In the rows, 128 means zero.
Where one turn sends some rows of the set: a few examples, then the rows asked:
q_461: [153 118 134 174 148 150 185 114 131 108 120 130 126 129 109 123 111 122
 130 144 109 141 156 156 119]
q_782: [146 126 116 146 117 120 148 154 144  88 139 104 124  92 136  95 125 137
 145 136 122 121 140 152 121]
q_728: [118 139 128 109 124 143 138 146 150  86 149 113 123 128 105 114 130 109
 126 129 109 158 146 158 150]
q_651: [139 123 124 163 138 159 185 113 137  98 113 130 125 136  99 133 111 128
 135 160 119 144 165 143 114]
q_588: [146 128 117 153 118 128 155 150 142  91 142 107 127  92 135  95 127 140
 152 133 121 123 137 155 115]
q_256: [135 122 118 139 125 135 116 134 118  87 137 116 128 105 134 103 138 144
 163 144 105 116 146 161 118]
q_385: [123 115 109 110 161 132 150  98 139  99 135 113 121 137 133 152 135 145
 115 128 136 152 144 141 100]
q_501: [148 119 128 175 146 153 179 111 134 106 116 125 119 140 100 129 112 123
 128 141 117 133 161 145 117]
q_583: [137 140 151 158 127 150 162 110 109 132 119  91 119 135 113 136 132 149
 150 133 119 134 152 162 110]
q_974: [134 114 123 146 145 126 167  96 164 102 142 135 112 149 132 130 122 129
 112 151 128 144 174 144 112]
q_627: [118 139 124 108 117 143 139 144 149  87 150 119 121 126 107 116 128 109
 131 125 109 158 141 158 146]
q_105: [120 135 125 111 116 140 134 151 145  86 146 115 122 119 108 118 125 111
 124 125 107 152 142 158 151]
q_357: [142 117 107 125 139 167 150 137 127 124 111  90 115 142 138 152 134 149
 136 134 137 148 149 176 103]
q_829: [131 118 107 110 164 138 148 107 141 106 131 119 123 134 129 152 132 160
 111 134 142 146 151 138 104]
q_677: [120 125 126 119 118 138 105 138 125  87 143 120 122 124 119 114 135 125
 143 142  97 133 155 166 145]
q_791: [135 135 138 156 114 160 168 121 124 125 112  93 114 144 110 138 131 147
 151 150 134 136 164 163 109]
q_442: [147 126 120 122 144 153 137 127 126 134 122  94 112 143 152 147 135 138
 130 124 123 146 146 182 106]
q_48: [121 128 122 113 122 145 105 134 126  87 143 125 122 128 122 116 138 122
 148 140  96 137 152 169 138]
q_821: [147 122 118 126 148 158 145 134 134 128 118  97 110 141 138 155 136 157
 118 126 143 136 152 176 108]
q_302: [145 132 115 154 124 127 152 152 143  93 142  99 129  93 137  94 124 141
 148 139 125 122 139 151 118]
q_346: [136 121 121 140 147 129 159  99 160 108 139 142 115 144 125 136 122 141
 110 162 135 137 176 144 115]
q_182: [131 144 125 134 116 129 167 155 163  93 152 100 124 106 117 101 123 124
 128 125 127 149 140 146 137]
q_582: [118 113 100 106 149 142 152 108 139 104 133 109 125 137 135 149 137 159
 127 141 140 161 150 143 100]
q_846: [131 142 124 132 109 128 168 152 161  92 152 107 122 106 118 101 123 122
 134 123 126 148 136 150 133]
q_149: [128 116 107 103 164 131 149 100 133 109 136 115 126 136 132 141 132 138
 120 127 127 164 137 143 104]
q_894: [140 136 145 152 129 154 162 119 121 128 114  96 112 144  98 144 135 155
 135 139 142 128 159 162 116]
q_161: [137 118 118 138 126 128 116 138 118  83 134 114 128 103 128 101 134 141
 156 144 105 116 147 155 124]
q_998: [134 134 142 163 124 153 159 112 116 132 119  89 111 144 108 143 134 148
 143 132 133 128 155 162 113]
q_456: [140 118 114 130 147 158 140 127 128 126 123  93 110 142 145 158 135 142
 122 122 135 139 143 180 106]
q_958: [151 123 130 163 149 156 175 115 136 108 111 134 119 139  93 135 114 129
 121 153 127 132 164 151 122]
q_514: [129 112 110 136 140 138 168 105 164 100 140 139 121 143 137 137 120 137
 119 166 127 154 174 147 111]
q_661: [133 116 127 141 142 117 171  95 160 112 152 137 119 142 132 121 123 130
 117 154 124 156 167 150 117]
q_816: [129 142 125 128 109 123 160 154 156  90 149 102 122 102 118 105 122 124
 129 124 125 143 136 146 136]
q_372: [120 128 125 113 130 144 103 133 125  85 141 119 125 129 119 115 140 121
 143 148 100 137 154 170 141]
q_620: [136 124 117 142 132 133 113 134 117  87 136 110 131 105 134 103 137 142
 159 152 110 115 147 161 120]

q_627 -> q_48
q_514 -> q_582
Now find these:
q_998 -> q_501
q_149 -> q_442
q_816 -> q_105
q_829 -> q_821
q_372 -> q_620

Where one turn sends some rows of the set: a few examples, then the rows asked:
q_98: [100 119 136 135  92 110  95 168 130 110 123 133 144 129 136 163 144 111
  82 149 127 140 136 170 126 105 120 128 170 121 134 130 105 131]
q_265: [140 151 138 124 131 118 154 148 126 120 147 126 143 154 133 122 135 135
 105 170 116 137 141 170 114 121 162 129 127 120 131 150  90 132]
q_412: [141 120 144 147 109 148 130 136 142 105 142 114 150 158 116 115 114 116
 118 157 155 170 110 155 148  95 121 155 134 108 143 120 120 176]
q_968: [134 127 137 155 112 147 139 135 136 119 142 106 159 148 113 113 117 116
 120 148 145 171 105 151 146  96 133 143 135 120 131 132 119 183]
q_563: [ 94 133 140 135  83 114 113 164 136 103 132 143 147 124 146 158 161 131
  86 146 159 144 137 151 130 113 109 127 155 140 158 126 117 127]
q_215: [132 148 136 122 132 111 145 140 124 121 150 120 141 156 133 130 142 131
 100 163 114 133 143 162 127 109 167 132 123 122 141 155  79 132]
q_443: [133 140 143 127 132 112 158 142 123 116 148 123 141 168 141 120 144 119
 104 164 114 134 139 169 122 108 165 143 128 115 140 143  92 137]
q_229: [101 120 158 140  86 122 105 167 128 119 125 119 152 131 139 150 165 110
  91 132 143 142 136 166 137 100 101 119 152 139 142 120 127 148]
q_127: [102 129 134 136  84 111 117 166 138 100 126 144 147 125 144 157 162 129
  81 146 157 143 141 148 130 116 113 127 157 139 157 124 121 125]
q_417: [119  99 154 156 146 110 133 156 151 110 154 107 120 132 137 124 141 146
 101 158 164 147 141 129 149 141 135 137 109 107 143 125 109 137]
q_566: [130 111 155 155 138 117 136 161 156 123 153 107 127 118 131 122 140 157
 105 164 163 154 141 127 139 143 124 123 108 117 141 124 110 143]
q_792: [138 125 142 140 106 146 128 129 136 113 139 115 156 158 106 120 116 120
 117 160 151 169 112 161 154  87 117 141 130 123 131 128 106 179]
q_264: [ 91 122 138 134  92 108  95 165 130 111 128 137 143 127 137 163 144 116
  86 151 131 141 133 168 124 104 118 129 169 124 136 131 100 130]
q_944: [119 107 141 164 142 113 143 158 157 118 154 108 132 123 128 126 142 146
 106 158 167 159 131 118 149 141 140 134 112 123 138 134 113 144]
q_475: [120 104 148 152 137 109 130 148 158 118 152 106 119 125 124 127 140 154
 104 160 166 152 142 117 151 133 123 127 110 122 148 127 104 142]
q_700: [ 94 123 160 139  86 121 102 165 128 122 130 120 150 129 139 153 163 112
  96 135 140 143 132 166 133  97  99 120 154 139 145 121 119 147]
q_726: [145 126 145 145 108 150 131 137 137 117 138 114 154 147 110 112 108 126
 119 161 146 171 113 163 138  99 115 136 135 113 126 122 113 179]
q_397: [126 142 128 136 137 111 156 145 130 122 148 116 140 155 129 123 138 123
 109 160 112 140 134 158 121 118 173 137 134 125 129 158  94 135]

q_264 -> q_563
q_443 -> q_417
Now find these:
q_792 -> q_215
q_397 -> q_944
q_229 -> q_98
q_566 -> q_726

Where one turn sends some rows of the set: a few examples, then the rows asked:
q_304: [144 123 127 124 131 101 102 105 140 150 112 147 134 139]
q_43: [107 137 136 132 136 122  77 130 150 103 147 107 132 122]
q_546: [127 144 119 135 114 131  85 125 115  90 153 112 136 124]
q_751: [148 142 106 125 117 123  91 118  99 100 148 131 139 129]
q_995: [105 137 143 135 130 121  83 133 149 115 139 103 136 119]
q_467: [107 134 139 140 129 127  80 130 147 101 142 112 135 116]
q_967: [160 135 110 121 122 109 102 104 109 128 127 148 138 142]
q_640: [159 137 112 128 120 107 103  99 115 128 126 153 141 144]
q_654: [107 127 139 136 139 104  79 119 163 134 125 122 128 131]
q_100: [123 147 116 131 118 141  79 131 118 100 152 110 139 123]
q_74: [159 146 105 131 115 126  98 108 110 104 147 130 141 143]
q_701: [160 137 108 135 119 109 101  98 125 136 124 148 136 151]
q_339: [133 146 119 130 124 131  86 124 122  88 158 109 138 128]
q_267: [111 128 145 128 134 117  87 117 164 139 116 127 132 129]
q_905: [152 145 108 131 121 124  95 115 103 100 149 135 145 133]
q_273: [104 174 107 121 142 121 125 124 147 107 122 135 124 134]
q_21: [161 144 115 131 119 109  96 106 113 130 126 152 142 146]
q_610: [137 126 130 131 127  97 101 102 142 149 111 147 134 140]
q_111: [109 123 141 134 135 103  90 118 159 141 119 123 133 126]
q_685: [112 127 145 138 141 112  84 121 166 132 123 127 136 125]
q_893: [103 175  95 126 140 110 117 124 138 122 115 143 120 138]
q_897: [107 174 102 128 134 128 129 123 142 106 122 133 125 132]
q_135: [102 131 136 135 135 120  83 132 147 114 142 105 137 115]
q_642: [125 142 120 133 128 130  86 132 119  93 157 110 144 119]
q_99: [102 135 138 132 127 135  80 130 150 114 138 107 134 119]
q_945: [120 137 120 133 124 131  82 134 120  94 153 113 137 113]
q_752: [105 174  93 136 127 127 122 122 140 112 117 135 123 133]
q_795: [109 175  93 133 129 126 127 122 136 112 120 137 124 134]
q_86: [114 129 149 133 133 104  88 117 161 141 117 126 132 129]
q_83: [105 177  95 122 139 110 115 122 135 118 116 139 120 140]
q_82: [103 126 137 136 134 125  83 134 149 115 137 111 135 110]
q_351: [150 150 103 125 116 132  86 117 101 111 145 133 141 139]
q_393: [141 133 133 131 127  97  95 105 142 147 111 150 135 143]
q_666: [153 150 109 134 117 127  91 120 102 105 148 130 146 135]
q_319: [101 175 105 120 145 112 120 124 144 114 119 140 121 137]
q_454: [107 175  91 132 132 117 121 122 134 120 116 141 121 137]
q_405: [138 129 130 131 141 100  94 107 151 152 114 143 138 142]
q_784: [134 128 124 136 130  98  91 104 152 151 113 143 130 144]
q_233: [126 146 124 135 123 133  84 133 121  98 155 106 143 121]
q_327: [107 176 103 117 146 113 119 123 144 115 118 138 124 140]
q_436: [116 120 140 131 138 109  93 118 160 143 117 129 133 123]
q_189: [107 174 101 131 134 130 126 121 148 108 118 134 126 132]
q_597: [154 145 105 128 111 119  95 111 100 110 144 128 138 141]
q_177: [157 143 112 119 122 113  92 104 114 135 124 153 139 151]
q_562: [108 175 106 121 143 124 125 121 149 109 118 135 126 136]
q_317: [159 139 110 125 125 103  99 103 118 140 125 143 139 151]
q_420: [138 133 133 121 131 108  93 104 147 149 110 150 134 146]
q_813: [105 176  90 132 130 117 116 123 133 117 117 138 120 136]

q_351 -> q_100
q_21 -> q_666
q_610 -> q_640
Now find these:
q_654 -> q_784
q_893 -> q_454
q_189 -> q_562
q_597 -> q_546
q_304 -> q_967

Where one turn sends some rows of the set: a few examples, then the rows asked:
q_206: [137 150  80 128 137 131 109 144 107 143 123 148 128 123 118 114 132 138
 130 123 148 118 137 136 110 145 127]
q_635: [114 123 132 150 129 145  97 140 156 131 134 157 152 147  96 112 136 134
 111 125  93 147 155 123 146 134 107]
q_575: [137 135  78 133 109 125 122 130 145 117 125 142 125 150 127 107 153  97
 128 125 122 154 152 136 107 117 139]
q_268: [128 122 133 146 137 133 150 134 136 113 129 158 125 139 119 114 131 118
 154 132  90 155 114 146 128 100 144]
q_678: [118 147 140 133 126 126 118 132 147 146 158 169 114 122 137 111 129 127
 103 137 113 134 133 124  99 114 113]
q_745: [106 142  91 115 136 109 119 125 136 122 108 146 162 132  89 132 125 127
 158 139 119 147 111 131 128 123 112]
q_213: [116 125 121 121 135 122 124 164 120 133 108 144 125 129 100 125 127 136
 158 111 112 151 145 104 150 118 133]
q_558: [ 99 126 118 133 105 153 138 132 141 124 156 148 134 128 125 110 100 108
 120 138 116 132 150 163 107 124 123]
q_51: [164 148 115 118 131 141 134 137 129 134 141 129 150 159 144 120 129 143
 117 147 117 121 121 131 119 140 119]
q_63: [105 151 133 148 132 129 134 115 134 147 124 144 162 136  88 127 120 120
 114 105 110 121 133 129 143 134 131]
q_985: [111 160 105 136 114 126  98 155 132 114 125 160 141 124 128 150 107 134
 162 138 113 150 127 112 113 127 134]
q_915: [134 106 129 121 125 130  99 122 145 107 134 167 132 137 148 121 125 114
 147 114  99 150 108 130 129 135 115]
q_284: [122 105 146 130 116 140 120 136 143 144 124 136 139 142  96 107 113 154
 135 125 132 117 131 150 125 149 113]
q_173: [135 126 110 145 111 136 129 163 136 125 123 134 121 130 145 134 146  96
 132 145 104 144 146 115 111 142  98]
q_940: [112 153 107 124 144 149 132 131 145 128 128  97 150 144 120 135 140 127
 134 134 148 123 134 132 128 132 123]

q_173 -> q_678
q_745 -> q_940
Now find these:
q_51 -> q_635
q_284 -> q_213
q_558 -> q_268

Where one turn sends some rows of the set: a few examples, then the rows asked:
q_990: [123 136 119 119 120 113 121 129 125 138 140 127 132 124 161 109 123 150
 133 152 163]
q_473: [128 146 143 155 105 133 154 142 127 145 126 109  99 131 136 117 144 104
 125 116 123]
q_35: [131 145 124 134 121 123 133 137 128 152 152 123 120 118 155 107 130 159
 118 134 160]
q_194: [110 126 131 138 144 125 131 131 150 141 128 107 154  99 137 161 102 125
 136 122 134]
q_999: [117 132 109 124 142 133 138 126 112 107 105 125 121 131 102 107 126 114
 158 146 137]
q_307: [118 123 134 131 155 129 120 111 139 140 135 103 147 103 126 149 107 139
 156 130 137]
q_732: [121 134 138 143 117 129 143 159 115 128 112 101  98 130 160 118 132 117
 140 146 117]
q_631: [113 136 126 124 165 139 126 124 140 147 153 125 126 109 118 139 110 150
 136 105 123]
q_190: [125 142 124 126 115 115 128 133 127 148 146 124 124 124 165 110 124 156
 125 143 157]
q_312: [116 123 140 128 139 122 116 111 152 149 139 110 147 106 139 152 111 125
 149 127 133]
q_629: [105 132 116 129 166 134 134 137 136 132 133 117 143 103 122 151  96 143
 135 115 128]
q_979: [103 135 116 123 161 134 133 140 146 139 142 129 139 105 124 147 104 136
 125 105 124]
q_770: [113 133 127 128 120 122 137 130 105 113 102 111 117 142 136 116 124 106
 160 149 126]
q_858: [112 130 140 122 135 123 118 118 159 156 150 123 136 111 143 149 114 123
 137 114 124]
q_223: [134 142 120 136 132 129 132 135 128 146 152 125 124 111 141 102 134 158
 119 134 170]
q_129: [104 134 123 125 149 129 130 140 157 145 144 130 142 104 132 151 109 123
 120 104 125]
q_277: [128 146 138 153  99 131 155 139 139 152 127 115 100 129 130 120 139 106
 123 118 123]
q_130: [109 128 123 136 156 130 133 132 138 133 126 106 151 100 129 157  96 138
 140 124 133]
q_812: [127 127 120 133 149 145 132 157 127 114 124 127 108 112 117  95 157 100
 131 135 143]
q_862: [114 128 125 124 132 128 132 155 109 111 106 114 106 133 151 110 130 113
 151 155 122]
q_59: [126 133 115 120 131 118 119 127 124 133 140 128 137 116 146 104 129 149
 134 152 173]
q_805: [125 139 109 133 146 145 145 134 124 119 123 134 111 122  88  99 142 112
 136 123 141]
q_118: [115 132 123 131 116 120 141 125 113 118  98 110 120 138 131 122 117 112
 162 154 126]
q_965: [108 129 131 132 140 124 129 135 159 147 138 118 149 101 139 157 109 117
 126 113 130]
q_16: [131 136 142 157 119 139 149 162 127 139 123 102  96 117 147 113 147 112
 124 132 127]
q_539: [130 145 123 147 125 144 154 140 138 141 134 130 101 121 102 106 148 107
 119 109 134]
q_667: [121 139 137 145  95 119 149 131 127 140 109 105 110 137 145 129 123 107
 144 141 120]
q_585: [111 136 132 121 149 132 123 124 154 155 157 130 126 112 132 143 113 135
 130 103 119]
q_697: [119 140 141 144 101 122 147 136 115 133 110 103 107 141 149 123 128 105
 144 136 119]
q_198: [116 130 126 130 168 138 125 117 134 139 142 111 135 105 115 143 106 152
 149 119 132]
q_948: [125 138 117 135 147 146 141 137 118 116 124 130 112 122  95  96 150 103
 135 121 143]
q_909: [117 132 115 124 143 134 134 130 106 104 109 124 119 133 109 102 135 105
 154 141 138]
q_152: [132 135 115 128 137 127 125 130 126 136 146 127 133 110 137 100 134 153
 126 144 176]
q_448: [117 124 116 119 147 135 127 154 115 104 112 127 112 123 129  99 142 105
 147 150 135]
q_953: [134 133 133 151 135 147 143 161 132 131 129 115 101 108 126 103 159 104
 121 126 140]
q_743: [131 144 131 151 128 145 151 143 128 136 133 122 102 121 109 103 153 102
 120 108 136]

q_473 -> q_743
q_805 -> q_999
Now find these:
q_979 -> q_629
q_448 -> q_862
q_631 -> q_198
q_35 -> q_223

